Each row has a name. Each question is about the rows just above it.

[131 121 117 122 119 128 121] -> (139)
[ 98 178  90 164 167 111 170] -> (114)
[166 128 177 100 135 158 139] -> (184)
[166 128 177 100 135 158  86] -> (30)
[197 123 150  73 136 132 128] -> (151)
The entry that follows [122]:
[119]
Right after [98] comes
[178]

[139 162  40 174 120]  (146)
[139 162 138 109 116]  (60)
[150 141 134 127 175]  (184)
[139 162  40  41 139]  (45)
The entry that follows [41]:
[139]
Right after [138] comes
[109]

[128 127 128 128 129 128 131 140 169 129 202 208 207 207 208 207 208 206
 209 210 209 210 210 210 217 210 211 210 211 210]  (45)
[128 127 128 128 129 128 131 130 132 130 131 132 130 130 132 131 137 152
 184 208 209 210 210 210 210 210 211 210 211 210]  (60)
[128 127 128 128 129 128 131 132 131 130 130 127 130 131 130 131 132 131
 131 131 130 131 130 131 135 146 172 201 209 210]  (39)
[128 127 128 128 129 128 131 130 130 127 130 130 131 142 128 142 160 190
 206 210 209 210 210 210 210 210 211 210 211 210]  (30)
[128 127 128 128 129 128 131 152 183 200 206 208 208 209 207 210 211 209
 206 210 209 210 210 210 129 210 211 210 211 210]  (151)
[128 127 128 128 129 128 131 140 169 193 202 208 207 207 208 207 208 206
 209 210 209 210 210 210 210 210 211 210 211 210]  (114)
The row with [128 127 128 128 129 128 131 140 169 129 202 208 207 207 208 207 208 206
 209 210 209 210 210 210 217 210 211 210 211 210] is
(45)
[128 127 128 128 129 128 131 140 169 193 202 208 207 207 208 207 208 206
 209 210 209 210 210 210 210 210 211 210 211 210] is in which row?
(114)
Whose row is [128 127 128 128 129 128 131 132 131 130 130 127 130 131 130 131 132 131
 131 131 130 131 130 131 135 146 172 201 209 210]?
(39)

[137 121 107 107 134  98 124 144 121 183 118 123 101 162 157 137 115 197
 128 108 125 101 112  78  85 143 130 130 127 147 139 144 118 133  71] -> (114)
[124 103 142 129 129 180 154  87 130  87 173 158 109 113 151 114 145 139
 151 154 148 140 150 179 165 126 148 141 131 145 132 127 167 128 147] -> (58)
[124 141 145 151 122 176 152  96 146  44 152 151 159  77  85 125 146  43
 155 169 118 147 164 185 204  95 114 136 125 106 111  99 147 105 211] -> (30)
[134 139 108 129 137  90  96 165 129 174  87 105 139 140  98 142 112 136
 116  80 106 115 109  71 100 139 120 124 117 113 128 136 101 123  97] -> (146)
[123 136 144 144 120 176 162  91 146  54 162 152 148  83 105 121 147  64
 162 181 122 141 168 185 198  94 116 136 129 120 113 102 151 111 207] -> (45)
[123 114 145 127 120 191 177  74 141  65 182 164 116  99 153 113 148 113
 166 196 144 137 164 199 181 104 133 139 136 146 122 112 166 121 180] -> (151)
[127 146 141 147 122 164 152 104 149  57 147 147 162  81  85 129 143  40
 160 169 108 139 161 168 197  94 104 133 126 108 111 100 138 103 213] -> (39)
[119  99 155 131 123 196 168  61 128  51 190 172 106 103 162 108 154 129
 154 173 159 149 158 215 183 124 159 141 132 149 128 121 180 131 164] -> (180)
Right after [174] comes
[87]
The entry that follows [81]:
[85]

[157 121 179 138 122  57 197  24]  (58)
[223 170 100  52  63 161 112 121]  (39)
[107 117 109 107 208  84 141  57]  (114)
[106 156 122  80 137 143 173 163]  (151)
[ 51 142 163 121 150 157 121 127]  (60)
[ 51 142  74 121 150 157 121 127]  (146)
[ 86 142  59  96  64  95 181 183]  (30)
[173 150 141  96 147 163 154 166]  (184)
Right after [86] comes
[142]
Whose row is [173 150 141  96 147 163 154 166]?
(184)
What comes right after [156] in the named rows?
[122]
What comes right after [63] in the named rows?
[161]
What comes right after [179] in the named rows?
[138]

[140 172 156 177  99 147 141 100 131 103 149 225 145  35 119 111 121 138
 118 191 165 128 144 110  78 152  99 161]  (60)
[145 164  88 102 118 105 130 132 162 129 132 153 120 122 119 149  99  47
 180  44  76 153 108 136  65 125  89 153]  (30)
[145 164  88 102 118 105 130 132 120 129 132 153 120 122 119 149  99  47
 180  44  76  46 108 104  65 125  89  48]  (139)
[140 144 156 177  99 147 141 100 131 103 149 225 146  35 119 111 121 138
 118 191 165 128 144 110  78 152  99 153]  (184)
Whose row is [145 164  88 102 118 105 130 132 120 129 132 153 120 122 119 149  99  47
 180  44  76  46 108 104  65 125  89  48]?
(139)
The entry that follows [162]:
[129]
Whose row is [140 172 156 177  99 147 141 100 131 103 149 225 145  35 119 111 121 138
 118 191 165 128 144 110  78 152  99 161]?
(60)
Which row holds [140 144 156 177  99 147 141 100 131 103 149 225 146  35 119 111 121 138
 118 191 165 128 144 110  78 152  99 153]?
(184)
Right after [172] comes
[156]
Right after [146] comes
[35]

[ 89 103 152  95 115 156 176 126 118 128 148 165 169 138 103 184 187 135
 122 165 171 137 170 161 122 127 106 110  77 201 198 124 170  41 111 114
  83 155 121  81 126 146 132  93 117 144 180 115 121 139 109  62 135 152
 146 166] -> (151)
[133 101 147 106 122 172 119 133 147 131 134 139 125 156 112 184 167 104
 109 134 145 152 148  93 116 136  96 116 149 153 166 149 141  33 109 119
  91 142 112  67 113 131 135 103 104 151 167 103 129 136 110  67 127 154
 128 159] -> (30)
[115 101 152  95 116 173 139 131 137 132 142 157 141 151 102 189 181 113
 109 150 155 151 165 116 117 135  89 112 126 174 190 141 155  20 112 112
  81 153 120  79 125 142 133  96 113 145 183 113 120 140 109  59 133 154
 142 160] -> (45)
[ 95 102 157  92 114 163 166 127 122 130 148 168 163 141 103 190 184 128
 117 162 169 139 177 156 121 130 102 112  87 192 198 127 164  31 115 111
 183 164 131 100 139 163 129  98 135 130 188 132 109 146 115  83 141 148
 157 164] -> (60)
[ 89 103 152  95 115 156 176 126 118 128 148 165 169 138 103 184 187 135
 122 165 171 137 170 161 122 127 106 110  77 201 198 124 170  41 119 109
  85 161 135 106 143 163 127 100 143 125 188 138 109 145 117  89 142 143
 165 157] -> (114)
[ 95 102 157  92 114 163 166 127 122 130 148 168 163 141 103 190 184 128
 117 162 169 139 177 156 121 130 102 112  87 192 198 127 164  31 115 111
  76 164 131 100 139 163 129  98 135 130 188 132 109 146 115  83 141 154
 125 159] -> (180)
Whose row is [ 89 103 152  95 115 156 176 126 118 128 148 165 169 138 103 184 187 135
 122 165 171 137 170 161 122 127 106 110  77 201 198 124 170  41 111 114
  83 155 121  81 126 146 132  93 117 144 180 115 121 139 109  62 135 152
 146 166]?
(151)
Where do [ 95 102 157  92 114 163 166 127 122 130 148 168 163 141 103 190 184 128
 117 162 169 139 177 156 121 130 102 112  87 192 198 127 164  31 115 111
  76 164 131 100 139 163 129  98 135 130 188 132 109 146 115  83 141 154
 125 159] appear?
(180)
Whose row is [ 95 102 157  92 114 163 166 127 122 130 148 168 163 141 103 190 184 128
 117 162 169 139 177 156 121 130 102 112  87 192 198 127 164  31 115 111
 183 164 131 100 139 163 129  98 135 130 188 132 109 146 115  83 141 148
 157 164]?
(60)
Where do [115 101 152  95 116 173 139 131 137 132 142 157 141 151 102 189 181 113
 109 150 155 151 165 116 117 135  89 112 126 174 190 141 155  20 112 112
  81 153 120  79 125 142 133  96 113 145 183 113 120 140 109  59 133 154
 142 160] appear?
(45)

[138 155 138  82 153] -> (184)
[102 135  50 134 115] -> (39)
[136 149 127  94 151] -> (30)
Right after [135] comes
[50]
What comes right after [134] in the named rows?
[115]
Right after [102] comes
[135]
Right after [127] comes
[94]

[104 100 135 105 134 109 164 134 148 127 149] = (184)
[127 161 172 164  39 126 164 115 184  88 170] = (58)
[ 97 118 125 132 101 138 128 118 114  71 168] = (139)
[ 81 120 168 125 106  98 126 118 117 111 176] = (60)
[127 161 172 164  39 197 164  58 151 100 193] = (39)
[ 81 120 168 125 106  98 137 118 117 111 176] = (146)
[ 81 120 168 125 106  98 109  85 128 188 188] = (180)
[ 78 127 121 134 108 115 106  93 122 109 187] = (114)
The entry that follows [105]:
[134]
Whose row is [104 100 135 105 134 109 164 134 148 127 149]?
(184)
Whose row is [ 78 127 121 134 108 115 106  93 122 109 187]?
(114)
Whose row is [ 81 120 168 125 106  98 109  85 128 188 188]?
(180)
Right after [135] comes
[105]

[111 203  68 155  85 148 125  80 122] = (114)
[169 172 119 100  96  43 140 148  86] = (30)
[ 92 110  81 108  92 130 107 114  92] = (39)
The entry that follows [114]:
[92]
Right after [80] comes
[122]
Right after [172] comes
[119]

[100 160  80 120 140 130 128 123  35 158 121 125 129  91 100  80 120 148
 106 139 114]  (123)
[152 147 126 130 161 144 134 148 128 142 124 127  26 167 109 132 170 144
 136 125  99]  (45)
[111 169 144 137 155 104 134  76 150 149 140 128 138 151  95 123 153  86
 124 132 124]  (184)
Right after [169] comes
[144]
The entry that follows [167]:
[109]
What comes right after [121] in the named rows?
[125]

[ 99 102 146 112 142 126 106  66 141 114 129 186 131 133 116 129 141  97
  93 133 118 120]  (184)
[151  83 156 140 124 148 154 100 129  92 120 103  51 147 121 129 117 101
  62 161 123 109]  (58)
[152  82 158 138 121 144 154  98 125  91 129 112  54 151 118 132 117 104
  69 167 122 114]  (114)
[137  87 140 143 120 132 137 105 134  97 131 109  56 143 116 120 108 101
  80 169 127 110]  (45)
[ 99 121 135 132 100 160 132 101 126 117 121 110 153 134 120 132 159 114
 109  80 129 147]  (180)
[ 99 102 146 112 142 126 106  66 141 114 129 186 131 133 116 137 141  97
  93 133 118 120]  (146)
[102 104 152 122 140 116 108  56 144 127 121 180 128 135 135 124 141 103
  83 138 121 118]  (30)
[134 102 132 119 143 126 123 113  92 169 105 158 109 128 114 178 105 135
 166 126  94  91]  (123)
[141 115 132 119 147 122 117 122  91 156 107 162 102 125 103 178 116 143
 166 132  77  93]  (39)
[134 104 132 122 145 128 125 118  85 168 101 156 106 127 112 179 108 133
 168 127  88  89]  (60)
[ 99 102 146 112 142 126 106 139 141 114 126 186 131 133 116 137 141  97
  93 133 118 120]  (139)
[ 76 132 136 117  95 153 130 114 119 117 119 112 156 151 119 133 161 109
 104  78 122 153]  (151)
The row with [134 104 132 122 145 128 125 118  85 168 101 156 106 127 112 179 108 133
 168 127  88  89] is
(60)
Whose row is [137  87 140 143 120 132 137 105 134  97 131 109  56 143 116 120 108 101
  80 169 127 110]?
(45)

